[135 137 115  90 107 148 142 138 191  91 189 112 152 160 146 123 120  84
 146 137 136 137 133  77 110  83 129 191  78 115 173 179 111  92 149 168
 123 145  92 120  83  92 117 123  93 198 159 121  72  92  74 173 105 157
 151] = rasok
[122 167 105 103 101 130 142 116 183  98 189 121 149 141 147 119 126  97
 134 139 146 170 129  85 104  93 111 179 122  98 140 161 110 122 138 151
 133 154  79 122  64 104 117  76  87 175 149 117  79 142  67 148 110 125
 138] = gide
[141 146 131  74 120 149 114 154 138  91 123  88 126 157 115 115  97  76
 142 103  89 176 116  87 118  79 146 145 163 140 190 158 105 146 136 157
  86  92  80 103 143 111 111 142 114 173 141 121  88 116 115 173  91 185
 142] = Rozom
[141 146 131  74 120 149 114 154 138  91 123  88 126 157 115 115  97  76
  93 103  89 176 116  87 118  79 146  92 163 140 190 158 105 146 136  79
  86  92  80 103 143 111 111 142 114 173 141 121  88 116 115 132 111 133
 122] = repa
[144 135 114  85 130 150 112 159 123 103 106  93 121 154 110 120 100  89
 142 103  86 163 118 103 128  93 152 130 169 152 186 148 113 164 134 151
  88 114  98 108 164 125 116 114 129 159 136 126 106 114 136 168 100 185
 140] = bak
all bak: [114]  3 38 44 50
all repa: [79]  26 36
all rasok: [92]  34 39 42 50
all gide: [79]  39 49
all gide: [122]  1 29 34 40

[149 139  79  69  71 152 150  71 126 152 140 141  67 149 118 157 128 148
 148 127 187 149 140] : vineb
[149 123  69  69 187 127 150  70  69 152 140 141  67  69 118 127 128 148
 148 127 187 149 140] : rab
[103 196 115 125 128  98 183 123 102  99  88 187 122  93 181  94 204  96
  98 201 154 137 106] : sabil
[103 196 115 125 128  98 183 123 102 125 191 187 122  93 181  94 204  96
  98 201 154  88 106] : Tad
all vineb: [140]  11 23
all rab: [127]  6 16 20
all Tad: [125]  4 10
all rab: [69]  3 4 9 14

[183 135 148  95 108] : dokab
[106 121 131 115 121] : turu
[ 90 110 110 110 135] : loru
[151 121 161 133 142] : rul
[100 124 103 122 110] : letot
[ 47 106 141 144 130] : Pel
[ 87 120 150 121 128] : bim
[126 139 108 137 153] : luda
[ 93 130 125 130 108] : vaze
all vaze: [125]  3
all loru: [110]  2 3 4

[130 139 136 146 119 135 137 121 128 126 119 149 127 146 110 136 145 124] = Zefom
[143 145 147 138  96 122  85 165  84 132  77 207 143 139 186 171  80  80] = Lifum
[150 127 137 115 132 128 111 115 132 114 122 115 120 107 122 120 130 115] = pesa
[122 129 132 124 122 144 129 129 129 129 133 152 140 139 122 128 122 130] = Raf
[124 115 120 120 143 131 144 145 120 110 116 143 130 130 139 120 127 128] = Fes
[139 116 126 121 137 128 128 147 138 109 130 127 127 119 138 121 123 126] = Ligu
[103 141 119 146 136 134 161 118 136 123 128 153 123 161 128 134 141 131] = bef
[130 129 132 124 122 144 140 129 137 129 133 152 140 139 110 128 141 130] = sev
all Fes: [120]  3 4 9 16
all sev: [130]  1 18
all Raf: [129]  2 7 8 9 10
all bef: [141]  2 17
all pesa: [115]  4 8 12 18

[169 165 142 165 165 147 124 169] = baduz
[105 120 118  80 181 146 139 139] = paru
[ 79  79  65  79 198  65  56  79] = Tulo
[164 124  90  61 211 114 160  95] = sinit
all baduz: [165]  2 4 5
all Tulo: [65]  3 6
all paru: [146]  6
all Tulo: [79]  1 2 4 8
all paru: [105]  1

[155 125 123 102 147 126 168 135 133  66 139 119 158 175 123  61]  Dolen
[142 114 155 138 124 124  92 114 162 124 108 104 136 119 124 186]  dinu
[156  93 123 110 150 138 166 138 138  75 138 120 160 113 155 109]  Bagi
[152  74 162 162 150 158  99 151  89 140 123  89 116 153 147 117]  dapan
[142 125 155 138 124 118  92 114 162 114 108  71 118  97  90 118]  bati
[152  74 155  84 150 158 161 151 173 140 123  89 116 153 147 117]  Funam
[156  93 123 110 150 122 166 138 138  75 138 120 160 176 124  56]  lopa
[108 112  87 142 104  95 117 114  89 198 133 200 130 119 132 136]  gesep
all dinu: [186]  16
all Bagi: [138]  6 8 9 11
all dinu: [114]  2 8
all dapan: [162]  3 4
all bati: [118]  6 13 16

[133 141 123 113 137 111 142] : gurel
[145 170 101 102 167 154  90] : zik
[112 126 169  92 106 112 138] : Bima
[148 128  97 139  72 125 107] : loron
[137  88 115  96 125 141  75] : deve
[142 140 123 140 142 158 142] : soz
[ 86 106  86 179 138 138 138] : rak
[126 125  98  87 168 126 125] : goziz
[144 142  84 154 154 143 143] : ravif
[103 129 169 169 169 129 169] : Gez
all ravif: [143]  6 7
all soz: [140]  2 4
all goziz: [126]  1 6
all rak: [106]  2
all rak: [86]  1 3
all Gez: [169]  3 4 5 7

[197 147  92 109  99 118 148 145 124 145 145  92 118 136 108 120 108 145
 112 144  99 145 135 159 136  87  58 133  89 136 141 134 113 178  99] -> bonib
[186 153 135 121 102 111 148 138 136 139 222  93 120 144 119  99 144 216
 167 148 146 130 139 148 167 106  82 132  86 131 137 136 106 157 118] -> vodu
[196 158 164 109 111 116 137 150 126 137 180  90 112 132 102 116 156 201
 108 116 156 135 138 148 181  74  72 128  89 125 131 100 106 116 132] -> Vevu
[199 150 153 105 104 194 137 194 122 136 194 102 137 131  98 121 158 187
 137 137  98 145 133 157 166  81  70 130 102 132 137 137 112 162 133] -> lik
all Vevu: [116]  6 16 20 34
all bonib: [99]  5 21 35
all lik: [98]  15 21
all vodu: [119]  15
all bonib: [145]  8 10 11 18 22
all lik: [137]  7 13 19 20 31 32

[180  61  38 154 106 206 126 129 201] = lonap
[183  69 208 178 206  99 109 206  55] = Kizo
[207 155 207 207 207  74  65 155 155] = tubav
[195 195  58 172  58 200  60  58 195] = piv
[159 128 217 128 128 150  82 153 153] = dinag
[193 199 156  65 194  74  65 110 199] = suf
all piv: [195]  1 2 9
all tubav: [155]  2 8 9
all suf: [199]  2 9
all dinag: [128]  2 4 5

[130 137 123 159 114  95] -> lunep
[ 46  46  46 162 170 107] -> Sodol
[163 110 163 163 156 110] -> lim
[163 110  52 163 156  73] -> Nafi
[143 162  92  89 170 107] -> zubag
all Sodol: [46]  1 2 3
all lim: [163]  1 3 4
all Nafi: [163]  1 4

[114 102  75 137 133 178 186 101 125  91 103 120  85 139  84 151 128 140
 157  85] = dusin
[131 109 152 168 154 157 154 120 154 154 144  62  92 162  84  89 128 108
 117 102] = Maz
[131 109 152 168 122 157 136 120 101 154 144  62  92 162  84 107 128 108
 153  94] = laf
[177 108  79 151  90  90 151 149 150  98 149 131 152 123 104 124 114  94
 154 144] = subo
[ 98 106 163  95 148 102 143 123 123 163 140 108 130 129 149 108 122 123
 125 118] = musev
all Maz: [154]  5 7 9 10
all subo: [90]  5 6

[127 189 189 161  69 127 189 127] -> kenat
[143 189  68 160  69 127 191  68] -> melo
[ 69 191  69  69  70  69 191  69] -> gat
all gat: [70]  5
all kenat: [161]  4
all kenat: [69]  5
all gat: [69]  1 3 4 6 8
all gat: [191]  2 7
all kenat: [189]  2 3 7

[144 144 146 144 144 156 144 144 156] = kotab
[188 145 146 144 188 145 145 144 145] = nef
[182 124 125  69 108 186 116 186 182] = Liged
all nef: [145]  2 6 7 9
all kotab: [144]  1 2 4 5 7 8
all Liged: [182]  1 9
all kotab: [156]  6 9
all Liged: [186]  6 8
all nef: [144]  4 8
all Liged: [108]  5

